M: a few groups of rows, each row roughly a mix of its group's hidden directions:
M (105 x 10):
9 1 -3 2 -7 -37 -11 28 -28 15
-5 -1 30 13 -15 4 -19 -34 -10 -22
11 13 -39 32 -13 0 12 0 -13 10
-3 -7 3 -7 -22 -10 -22 -27 -28 -27
8 23 6 20 20 34 3 -23 2 17
22 8 -18 17 -16 -15 5 -12 -33 22
24 34 6 22 1 -21 -2 3 -7 25
-25 10 0 7 -3 9 8 -7 49 8
14 -27 -5 -5 -3 -19 -19 21 -32 16
-5 4 35 -14 17 28 4 -27 -7 -3
10 28 -9 37 -23 -10 3 8 -6 19
-16 -4 -22 -16 10 17 6 -20 31 -25
21 14 -26 25 -12 -25 -7 9 -19 15
-12 -15 -4 -32 -2 -4 -17 -27 -5 -31
-17 -13 -4 -21 4 27 40 10 1 -3
-4 28 12 39 -6 4 19 -16 12 12
23 3 -47 10 -10 -20 -6 0 -4 5
-4 -25 -17 -14 22 17 -12 -6 -26 -26
15 16 -7 29 -11 -20 -7 8 -32 19
14 20 2 25 -7 -11 19 12 12 37
2 17 31 -3 16 24 0 -29 23 -5
-4 7 -22 23 -8 24 12 -2 35 18
-8 -5 5 -23 32 24 17 -14 -10 -24
11 -6 2 17 -6 -4 -37 -15 -32 -16
-9 16 42 1 2 8 9 21 16 20
9 -12 -16 23 27 19 22 24 15 4
0 -18 18 15 24 25 17 29 14 1
-24 -38 -7 -21 2 10 -2 14 -14 -20
-8 2 28 -8 11 27 -3 -25 27 -16
0 -18 9 0 16 17 -8 -35 4 -34
-1 3 14 45 -5 13 17 9 10 22
-11 -8 -13 -28 13 12 -8 -22 10 -36
-1 -21 -7 -38 -11 24 -3 26 0 -7
6 3 2 -32 14 -24 23 14 -27 10
-12 -8 7 -20 11 27 -15 -17 -18 -33
33 7 -9 12 0 -26 -5 -14 -31 14
-14 -21 -17 -11 15 20 15 -25 23 -19
9 7 -9 17 17 9 26 29 7 31
-6 25 32 15 -18 -1 12 18 16 20
-11 -20 23 -43 15 -4 -1 2 -9 -14
16 4 -2 5 -21 -20 -13 -19 -42 -3
-4 -19 12 -27 9 -12 -17 40 -8 0
-25 9 12 -7 5 33 3 -19 14 -29
22 20 -9 21 23 -27 8 -21 -15 0
1 26 10 -4 3 9 38 -10 22 22
3 30 2 20 5 19 29 -12 23 12
17 -5 -18 39 -12 -16 13 2 -18 19
12 1 41 -15 5 -12 -10 -4 -19 26
14 22 10 27 -8 -3 19 13 -1 35
-11 0 48 -16 9 7 0 -13 -4 -21
-2 -17 -16 8 5 -10 -19 26 -40 2
15 20 10 24 10 -15 18 25 -8 27
-6 -17 9 -27 14 19 -3 -24 -21 -25
-1 26 -24 23 -26 -3 17 -19 3 17
-6 31 22 24 -17 -9 15 -3 24 14
13 8 -25 30 -5 -9 12 21 -2 31
-21 -17 15 -29 13 18 1 -6 17 -28
3 -21 -48 2 -9 -10 -14 16 2 -6
20 -8 -41 1 -5 -17 2 -7 -28 10
4 -10 -4 -21 -4 -10 -18 -13 -26 -39
3 18 7 27 -16 -3 20 11 19 34
-11 2 -14 27 -28 -12 9 25 27 3
6 7 -1 -29 34 -1 25 -7 -14 -23
10 -4 -55 12 -9 -3 6 0 -2 -4
6 27 -8 36 -3 3 12 16 22 19
-5 23 24 20 -26 -18 5 -1 21 19
-5 20 15 6 34 17 30 11 -12 10
-6 -7 9 -25 17 8 -15 -2 -24 -38
-23 -2 26 -26 10 18 3 -7 27 -17
17 12 -20 26 6 -3 26 5 12 31
-3 -26 5 -26 22 14 -4 -8 -4 -35
4 -30 -18 -3 -4 -2 -20 -15 -32 -22
-23 -6 9 -26 13 11 -15 -14 9 -36
2 -2 18 -7 -43 -26 -15 10 5 13
-19 8 44 -13 3 -15 -24 5 4 0
-27 1 20 -14 -22 16 -11 -17 29 -11
18 14 0 23 -20 -15 16 14 4 36
-18 -3 -2 -9 9 21 11 -33 30 -19
2 -22 -11 -27 13 0 -16 -10 -14 -36
-4 -11 0 -17 -5 -28 -29 -25 22 14
4 6 42 -1 14 12 -27 -22 -6 -6
10 9 -2 34 -21 -20 -10 1 -12 31
-8 4 -23 19 -10 31 22 -19 22 -9
-3 1 -33 29 -11 4 6 22 -5 28
-11 8 30 -6 -11 2 14 8 35 25
15 5 -48 9 -4 1 19 -7 -17 -4
-2 -5 -14 -11 31 24 25 -4 29 -7
-15 -2 3 -14 10 10 -9 -34 30 -25
17 -9 -32 25 3 1 6 -28 -23 -6
4 19 31 20 -24 -11 -7 14 -19 20
3 -13 14 -39 15 2 -13 -3 -17 -28
2 22 15 29 -20 -9 -2 -34 -10 -9
1 -10 -39 7 18 25 18 -16 4 -16
16 9 -24 27 4 11 26 -29 0 11
-19 -12 1 -21 25 27 20 9 25 -2
16 -14 -23 -11 -2 -21 -23 2 -33 -15
22 0 1 23 -12 -17 -17 19 -36 4
22 -4 -40 23 -1 -8 11 5 -20 15
-12 -34 -13 -26 -5 -10 -12 11 14 -27
12 -5 -3 -24 36 8 0 30 -20 1
11 2 -48 23 5 13 0 -3 -16 2
-27 -8 3 -12 -2 18 -13 -28 17 -30
27 18 -10 9 6 -1 19 31 -22 20
8 27 25 -19 13 -19 32 0 5 4
-4 0 -1 17 44 24 9 9 -6 20
one row of each group, then the others: which group is each in?
-8 -11 -23 -36 17 12 8 -1 9 -29 -> U
-13 12 42 -9 -25 -14 -19 5 7 0 -> C
-14 6 -17 18 -6 28 28 5 23 20 -> P

11 -3 -23 -22 23 -18 -3 10 27 -24 -> P
-3 -32 -30 -9 4 5 -24 5 -24 -13 -> P
22 9 -11 19 13 -20 15 17 -3 35 -> C
-11 1 -19 -6 -10 11 7 -29 42 -6 -> C
-20 20 -7 -12 -23 -2 -15 -20 10 -35 -> U
16 -12 -26 -22 1 -27 -7 1 -32 -7 -> P
-23 -8 32 -30 -7 4 -16 -6 2 -23 -> U
-19 6 22 -25 -20 11 -9 -1 8 -36 -> C
-2 4 42 -18 0 -20 2 4 -30 3 -> P
-15 21 -5 21 -16 -15 -22 -6 35 5 -> U
-12 -21 8 2 -20 -1 -31 8 36 -5 -> P
